Rotation paths and how fast each direction turns (deg/step)
Each turn is a multiple of 5 degrees from 10 to 175, or 0.
Each row of a path follows its step; steps can be skipped.
Path 1:
step 0: [  1.7   5.2  30.4   2.6   6.8 -25.9 -27.5 -29.2  18.9 -28.5   5.4 -36.2
   6.8   2.7  19.0   7.5 -12.9   3.4  22.7  11.1 -36.1  31.1 -10.8  18.2
  -7.9  24.9 -20.7   0.8  27.8   0.8  -5.7 -11.0  -5.9  10.9  14.4  20.2
  10.5  -4.5  24.0 -13.4  13.3  15.5 -16.3  17.0]
step 1: [ 22.1  -2.8  -3.0 -49.4  -3.7  -9.7 -23.0 -23.7   3.4 -10.8   5.4  36.3
  19.7  14.6  20.2 -18.0 -12.1  -9.4  12.3  15.9 -17.2  -2.4 -25.8  16.0
   3.2  11.2  -6.7 -27.8  11.1  25.1  -3.4  -5.4 -15.9  31.3  17.5  -5.2
 -30.1   0.0  -2.6 -10.3 -24.1  19.5  20.2 -10.3]
step 2: [-19.1 -27.6  -0.7 -24.7  -5.6 -11.9  12.7 -12.0  13.6 -33.1  -5.3  13.0
 -11.2  22.4  15.3 -20.7  10.7 -51.0  -6.9  17.5  14.7  25.0  31.7   6.9
  -7.9   5.5   4.5 -14.5  10.3  -3.5   5.1 -38.4   2.0  29.1   5.9 -21.5
   1.1  -9.8  25.3  12.8  10.0  -1.9 -13.8  -5.0]
step 3: [-19.8  11.5 -15.3 -52.5  26.7   8.6   9.4   1.7   9.1  -5.8  -6.6 -12.2
 -17.9 -14.5   6.1  11.6   5.2   6.7  11.4  39.0  10.5  10.4 -16.8 -29.3
  14.7   9.8 -25.4  18.0  13.5 -22.8  22.3  -9.6 -16.1  14.4  14.2 -13.9
 -29.4 -19.0  23.2  19.9 -13.2   0.9  -8.7  11.9]
step 4: [-37.3  -7.5  21.1 -14.1  -0.1  -0.9  -9.7  12.0 -19.2 -18.7  -8.8  -9.5
  18.0 -31.1  -7.1  12.7  -3.2 -30.4 -15.5  34.0  -0.5  -6.2 -13.7  23.3
 -11.6   6.6 -11.3   6.1  -2.7 -13.4  -6.6  -3.3 -18.7  -3.2  22.4 -29.5
   2.5  46.2  14.5  -0.6 -29.0  29.8 -13.3   6.0]
step 5: [ -0.4 -35.1 -15.2 -30.8   0.1  24.7  -1.2  18.9  13.6  14.6  25.6  -4.7
   2.5  -7.8 -17.0 -18.5 -15.5 -33.7  11.5  -4.9   2.0  12.2   7.9  17.3
  -3.0   4.7  -5.5  40.7 -22.8  30.8  20.8  -4.9  -8.5 -21.8  10.0 -13.7
 -30.7  -2.6   9.0 -16.1  -8.8  34.5  -4.7  16.9]
step 6: [  4.2  -2.8 -25.0  -7.1  22.6  14.1   7.2  13.4  22.3  10.5  -3.9 -14.2
 -14.7  -2.9 -29.7  18.1   9.1 -10.2  -7.9  40.1  -9.1  18.8 -13.5   6.9
 -38.9  15.8  29.3  11.2  -5.8   6.2 -15.9 -48.4  36.0  -4.1   8.4   3.5
  11.9   2.8  17.5 -26.8 -11.6   7.0  -2.2  -2.4]
step 7: [-14.4  13.2  -1.7 -20.4  15.5   4.0   6.5 -16.6  -0.5 -10.4  -8.8 -22.3
   7.1  33.6   7.2  -7.9  12.2  23.0  -1.7   2.7  -1.0  -4.9 -60.7  37.9
  10.8 -15.5  -6.9  40.1 -19.2  12.7 -13.1 -21.9   9.7 -11.1 -20.7 -11.6
  -0.7   1.6  26.0 -17.3   2.0  12.1  -3.7  13.2]
step 8: [ -3.3   4.7  32.0   0.9 -33.8  15.2  23.1  19.0 -20.2  -7.4  19.0   9.8
  37.5   8.2  22.0 -16.9  -1.5  17.1   7.7  27.5 -18.7  20.4 -19.5   7.3
  16.5  18.6  22.9   5.9 -27.4  20.3   5.7 -41.2  23.8   0.9  20.2   1.0
  -4.6   8.2  -0.5   2.9  -7.7   8.1 -14.4 -11.9]
step 9: [ 12.2  -6.4  -0.9 -40.7 -14.3 -27.8 -12.0   7.5 -24.7   9.6  17.1 -10.2
  -2.6   7.6 -16.2 -18.9  12.2  12.6  17.2 -29.4 -26.8  30.8  -5.5   7.1
  -6.2  -2.1  19.0   6.4  -4.6 -28.6   4.5 -50.7 -17.4 -11.3  14.1 -11.6
  -3.9 -15.1  21.1   1.8  26.1   0.5 -12.2 -20.8]
step 10: [ -0.3   5.7  -4.2   1.4 -15.3 -20.2  12.7  -5.4  -2.4  -4.9 -14.0 -15.7
 -36.0   7.3 -13.1 -33.0  -0.2  -4.3  46.1  25.0 -29.3  11.5 -33.9 -22.3
  29.0  13.2  13.6   3.7  14.9  -5.1 -20.7  -7.6  -8.9  15.0  35.5 -13.6
  22.7  15.5   9.3 -10.6  -4.1   7.2  18.5   5.2]
step 11: [-23.0 -16.7 -14.4 -18.0  -9.3  -6.0   0.1 -30.2  11.0  14.3   1.5  15.3
  23.9   1.8  34.9 -15.9  -0.9   7.7  34.1   7.6 -15.8 -19.5   9.3   7.2
   4.9  10.1   9.8 -10.0 -27.0 -29.2 -18.0 -23.7 -30.9   1.6  -0.5 -41.7
  11.3   8.5   1.8 -15.8 -13.5   2.2   1.7  36.7]
[ -2.9 -13.3  -7.1   6.2 -10.0  -6.7   0.3  -1.7  -3.8  10.4  -5.9   1.4
   7.3   5.9   7.4   5.8   3.9   0.2  -0.1   5.3   0.3   4.2   6.7  -1.3
   5.0  -2.5  -1.5   0.8   8.9   6.9   1.2  -2.3   0.8 -11.5  -1.7  -1.4
 -10.7   3.0   4.1  -2.3  -4.0  -0.7   0.9  -5.8]  110
[ -3.6  10.2   5.0   3.8  -4.2   0.6  -6.0  -2.1  -2.6   4.3   0.1   8.0
  -1.6  -5.9  -2.3   4.5   7.3  -0.8  -5.7   7.1  -2.9   0.3  11.2  11.3
  -5.9  -1.2  -4.0  -5.2  -3.9  -7.2  -5.1 -10.7  -2.0  -0.7  -6.2  -9.2
   1.1   1.4   2.0  -3.6   7.6   1.7  10.3  -2.5]  155
[ -4.8   5.9   3.3  -6.3  -5.0  -1.2   2.2  -4.6   0.8  -1.7  -1.6  -6.0
  -4.6   0.4   5.1   5.4  -2.8   2.8   8.8  10.4  -9.2  -4.0  -2.8   9.4
  -2.0  -0.1  -1.5  -2.9   2.8   1.2   0.5   5.4   2.4 -10.8 -10.8  -1.4
   1.1   3.7 -12.2   9.8  -3.8  -3.0  -7.2   8.1]  100
[ -8.9  -4.8   2.2  -1.1  14.0   5.9  -3.7   4.4  -1.2  -5.9   2.5  11.9
 -11.9  -1.9   5.9   5.4  10.1  -3.4  -3.9  -4.4  -0.8  -0.9  -2.0   5.2
   0.4   7.4   0.7   7.6   7.6   2.9   4.7  -3.5   3.9  -5.0   1.1   2.2
  -3.9   2.4  -2.4   4.6  -5.9   8.6   0.0  -2.9]  25
[  2.2   2.0  -8.9  -0.4   5.0  -6.8  -3.8   0.5   4.4  -1.9  -1.2  -9.5
   2.2  -2.4  -3.1  13.3   2.8   3.0   2.4  -5.0  -7.9   5.3  -3.6 -10.7
  -5.5  10.4  -8.7  -7.3  -7.4  -5.5   8.4  -6.7   2.8  -2.2  -5.6   3.3
  -2.1   1.3   1.4   4.0   0.7   2.8   1.6  -7.6]  120
